Look-ups in named tables: a row name and a column name give one cell, copied from the table.

Fona =
,Gimakas,Gaf
Fenur,183,101
Muf,53,231
Fenebi,200,95
Gavig,138,153

Gaf of Gavig is 153
Gaf of Fenur is 101
Gaf of Fenebi is 95
Gaf of Muf is 231
Gimakas of Fenur is 183
Gimakas of Gavig is 138
Gimakas of Fenebi is 200
Gimakas of Muf is 53
Which row has the largest Gaf? Muf

Koz =
,Gutunaz,Bim,Pinuni,Bita
Dig,-7,-21,-14,23
Rul,-43,-23,-11,38
Liv,65,4,-1,-59
Suguf,-44,13,6,-25
Nifebo,-82,-7,-1,32
Deve,-51,-25,-12,43
Zut,33,9,-4,11
Gunaz,-85,-5,2,47
Saf,-83,-5,2,45
Mev,26,0,-11,39
Zor,-71,-4,-1,24

Gutunaz of Nifebo is -82
Bita of Gunaz is 47
Gutunaz of Deve is -51
Gutunaz of Dig is -7
Bita of Suguf is -25
Bim of Mev is 0
Gutunaz of Zut is 33
Gutunaz of Saf is -83
Bim of Deve is -25
Pinuni of Dig is -14
Pinuni of Nifebo is -1
Bita of Dig is 23
Gutunaz of Gunaz is -85
Bim of Liv is 4
Bim of Suguf is 13
Pinuni of Saf is 2

Table Bim
         Gusizi  Vutot  Rofolor
Gura       5950   8494     5893
Zome       4761   1610     5809
Vatifug    4895   3262     3780
Sitor      4517   7416     4157
Rak        5826   5982     4932

What is the Vutot of Sitor in Bim? 7416
What is the Gusizi of Rak in Bim? 5826
What is the Rofolor of Rak in Bim? 4932
What is the Gusizi of Gura in Bim? 5950
What is the Vutot of Rak in Bim? 5982
What is the Gusizi of Vatifug in Bim? 4895
What is the Vutot of Gura in Bim? 8494

Tuv =
fields: Mori, Pizem, Gegu
Puget: [532, 813, 201]
Ter: [421, 749, 283]
Fir: [652, 276, 333]
Sot: [448, 693, 913]

What is the Pizem of Puget in Tuv?
813
What is the Mori of Sot in Tuv?
448
What is the Gegu of Ter in Tuv?
283
What is the Gegu of Fir in Tuv?
333
What is the Gegu of Puget in Tuv?
201
What is the Pizem of Ter in Tuv?
749
What is the Mori of Puget in Tuv?
532
What is the Mori of Ter in Tuv?
421
What is the Gegu of Sot in Tuv?
913
What is the Mori of Fir in Tuv?
652
What is the Pizem of Sot in Tuv?
693
What is the Pizem of Fir in Tuv?
276

Table Mit
        Nonufak    Dilu     Zuv    Vuta  Ronumu    Vesu  Rodemak  Safifov   Moton
Menid     0.361   0.331   0.255   0.377   0.279   0.366    0.301    0.189   0.284
Bet       0.003  -0.723  -0.137  -0.637  -0.488  -0.541   -0.151   -0.277  -0.544
Kelam     0.218  -0.800  -0.058  -0.691  -0.552  -0.649   -0.001   -0.356  -0.502
Fiburo   -0.086   0.583   0.070   0.540   0.393   0.504   -0.008    0.236   0.433
Sev      -0.291  -0.466  -0.275  -0.535  -0.516  -0.612   -0.302   -0.269  -0.393
Pum      -0.236   0.563  -0.105   0.447   0.265   0.395   -0.086    0.060   0.412

What is the Safifov of Menid in Mit? 0.189
What is the Nonufak of Fiburo in Mit? -0.086
What is the Vuta of Bet in Mit? -0.637
What is the Vesu of Sev in Mit? -0.612
What is the Moton of Sev in Mit? -0.393
What is the Rodemak of Kelam in Mit? -0.001
What is the Ronumu of Fiburo in Mit? 0.393
What is the Moton of Fiburo in Mit? 0.433
What is the Vuta of Fiburo in Mit? 0.540
What is the Vesu of Bet in Mit? -0.541
What is the Rodemak of Sev in Mit? -0.302
What is the Dilu of Fiburo in Mit? 0.583
What is the Vesu of Fiburo in Mit? 0.504
What is the Ronumu of Menid in Mit? 0.279
What is the Zuv of Menid in Mit? 0.255
What is the Moton of Menid in Mit? 0.284
Which row has the largest Vuta? Fiburo

Funuzef =
	Volela	Geg	Govab	Rese	Sizigas	Sobuka
Gur	61936	23616	63288	84367	10633	60702
Muzapub	55480	67563	71013	67551	59417	74191
Nul	51179	73345	72692	64192	64318	77505
Perifeb	44139	69152	73340	64148	55561	77859
Tes	71419	92490	75742	62955	99699	77937
Fak	35258	65815	73502	62837	46183	78785
Sisure	45463	79163	75515	62040	66232	79121

Rese of Gur = 84367
Sizigas of Sisure = 66232
Volela of Sisure = 45463
Geg of Tes = 92490
Sobuka of Muzapub = 74191
Sizigas of Gur = 10633
Rese of Tes = 62955
Rese of Sisure = 62040
Rese of Perifeb = 64148
Sobuka of Sisure = 79121
Sobuka of Tes = 77937

Gidedi =
columns: Bepi, Pupize, Pim
Mep: [77.4, 66.9, 82.1]
Vesoveb: [70.2, 64.9, 69.1]
Sidav: [77.8, 80.6, 88.0]
Datukez: [49.9, 45.0, 40.5]
Ziluz: [53.3, 42.0, 41.4]
Ros: [83.5, 83.9, 97.7]
Zabudoz: [61.0, 62.9, 62.9]
Pab: [56.2, 47.4, 47.0]
Rilem: [55.8, 66.2, 58.3]
Godoman: [62.4, 61.3, 63.1]
Zisamav: [38.0, 32.7, 20.2]
Tez: [65.9, 60.3, 64.3]
Luzi: [74.7, 76.1, 80.8]

Pupize of Zabudoz = 62.9
Pupize of Datukez = 45.0
Bepi of Luzi = 74.7
Pupize of Tez = 60.3
Pim of Mep = 82.1
Pim of Zisamav = 20.2
Pupize of Zisamav = 32.7
Which row has the largest Bepi? Ros

